88,8,15,5,13,38,-2,34,18,-2,8,15,9,7,15,11,65,17,13,13,13,13,31,25,4,9,12,5,15,8,53,10,21,-2,71,10,12,12,9,12,60,12,8,4,27,6,1,39,6,9,25,58,51,11,49,-3,11,17  S
19,15,21,16,20,11,19,22,15,3,7,6,8,9,17,13,37,16,22,17,16,14,14,21,19,9,18,9,13,11,31,8,11,22,12,10,14,30,24,11,26,11,14,21,21,11,10,26,10,18,18,15,8,16,26,13,14,22  Y
26,6,1,39,6,9,25,58,51,22,21,-5,20,7,15,13,11,13,7,11,16,7,18,13,6,6,8,26,26,17,8,11,16,41,18,23,16,18,10,13,27,8,16,0,16,17,12,12,18,10,11,11,34,9,13,9,18,13  T
19,15,21,16,20,11,19,22,15,3,7,6,8,9,17,13,37,16,22,17,16,14,14,21,19,9,18,9,13,11,31,8,11,22,4,18,22,9,40,26,18,19,15,38,5,25,33,10,23,30,15,3,3,27,5,50,12,12  U
next: 27,6,1,39,6,9,25,58,51	11
shift +1: 58,51,22	59,52,23

-31,-22,-3,-33,23,9,32,14,-20,-20,35,48,43,53,48  Q
-24,26,-11,12,-18,-66,-41,14,50,14,-5,-3,-12,-19,-25  B
39,-13,-25,12,21,47,-21,5,-20,-42,-40,2,-13,2,25  P
-27,-21,-16,22,-35,-11,24,-17,33,-8,29,38,39,67,12  E
-32,13,31,-49,23,-33,34,22,-19,27,36,2,13,-37,3  N
40,-16,-38,32,-28,28,-19,-17,51,-35,-42,-7,-11,25,-3  G
17,13,31,-49,23,-33,34,22,-19,27,36,2,13,-37,3  R
-36,36,-8,10,-13,-71,-31,20,45,20,-8,-9,-15,-33,-28  H
shift -1: -20	-21
next: 14,50,14	-5

20,2,-28,-30,70,55,-54,-73,-2,-19,9,-14,-28,20,62,5,-22,14,-26,-21,-3,-15 : K
24,65,54,-25,23,17,68,-40,-57,20,67,28,-1,73,46,-31,27,68,65,63,19,-31 : V
71,-19,24,-39,18,-39,-47,-23,-46,46,46,-14,-42,-26,-7,-26,4,-72,31,6,-7,-47 : L
62,-27,-61,-27,-1,-9,-2,-77,-12,58,-72,-63,-14,-43,2,-2,-5,-8,-76,-36,-2,-34 : Z
62,-27,-61,-27,-1,-9,-2,-77,-12,58,-72,-63,-14,-43,2,-31,27,68,64,-44,-79,-32 : D
24,65,54,-25,23,17,68,-40,-57,20,67,28,-1,73,46,-31,-33,-37,2,-8,-81,-64 : J
rest: -31,27,68,65	63,19,-31
start: 20,2,-28,-30,70,55,-54,-73,-2,-19,9	K, 1
q: 62,-27,-61,-27,-1,-9,-2,-77,-12,58,-72,-63,-14,-43,2,-2,-5,-8,-76,-36,-2,-34	Z

-29,-12,20,10,-13,26  tef
23,38,10,24,-1,-13  Zemo
13,11,38,33,43,-12  Latat
23,38,10,24,-1,-27  fedum
8,-19,10,-9,-25,30  Kol
-32,-13,-12,0,-29,19  Revif
17,4,-72,25,-29,-3  Nes
-1,32,-42,-7,31,43  Daf
13,11,38,33,43,31  zuz
shift +1: 10,-9	11,-8
start: 43,31	zuz, 5

-31,-39,-5,64,49,-15,-58 = Ril
16,-56,-61,34,-21,33,-9 = nep
8,-51,45,26,53,46,-29 = dinop
-54,-56,-61,34,-21,33,-9 = mel
11,-58,-22,67,62,-39,-60 = mafi
-31,-39,-5,64,49,0,-60 = Tob
22,-79,12,3,-19,77,10 = Fegi
-48,-62,-42,36,-7,39,-2 = Dugup
11,-58,-22,67,-1,35,-19 = dasa
10,-29,-1,77,13,-19,-68 = Kanam
shift +1: -29,-1	-28,0
start: 3,-19,77,10	Fegi, 4
succ: 45	26

13,49,-88,35,19,15,66,-4 -> W
-4,-15,-88,4,-9,-29,-83,2 -> X
18,49,-88,5,-9,0,12,-16 -> F
9,27,-67,-6,-13,-3,-15,-12 -> M
next: -88,35	19
succ: -6	-13
rest: -88,5,-9	0,12,-16
q: 18,49,-88,5,-9,0,12,-16	F
shift -1: 35,19	34,18

-40,25,-11,13,-35,6,2 = bozep
-5,-21,-13,1,30,4,16 = gopo
10,3,7,6,28,-34,48 = rezuf
19,48,10,15,30,5,28 = bolit
12,7,3,2,13,22,-9 = bemik
10,3,7,-7,39,11,35 = rel
-3,1,-40,8,15,-52,75 = niki
q: 10,3,7,-7,39,11,35	rel
rest: 30,5	28
start: -40,8	niki, 3
succ: 22	-9
shift -1: -34	-35

-89,-6,-21,39 -> vafu
-72,-41,-24,7 -> Zeze
-90,-6,-8,-61 -> bur
-72,-41,-24,-3 -> nolo
rest: -90,-6	-8,-61
q: -72,-41,-24,7	Zeze
q: -72,-41,-24,-3	nolo

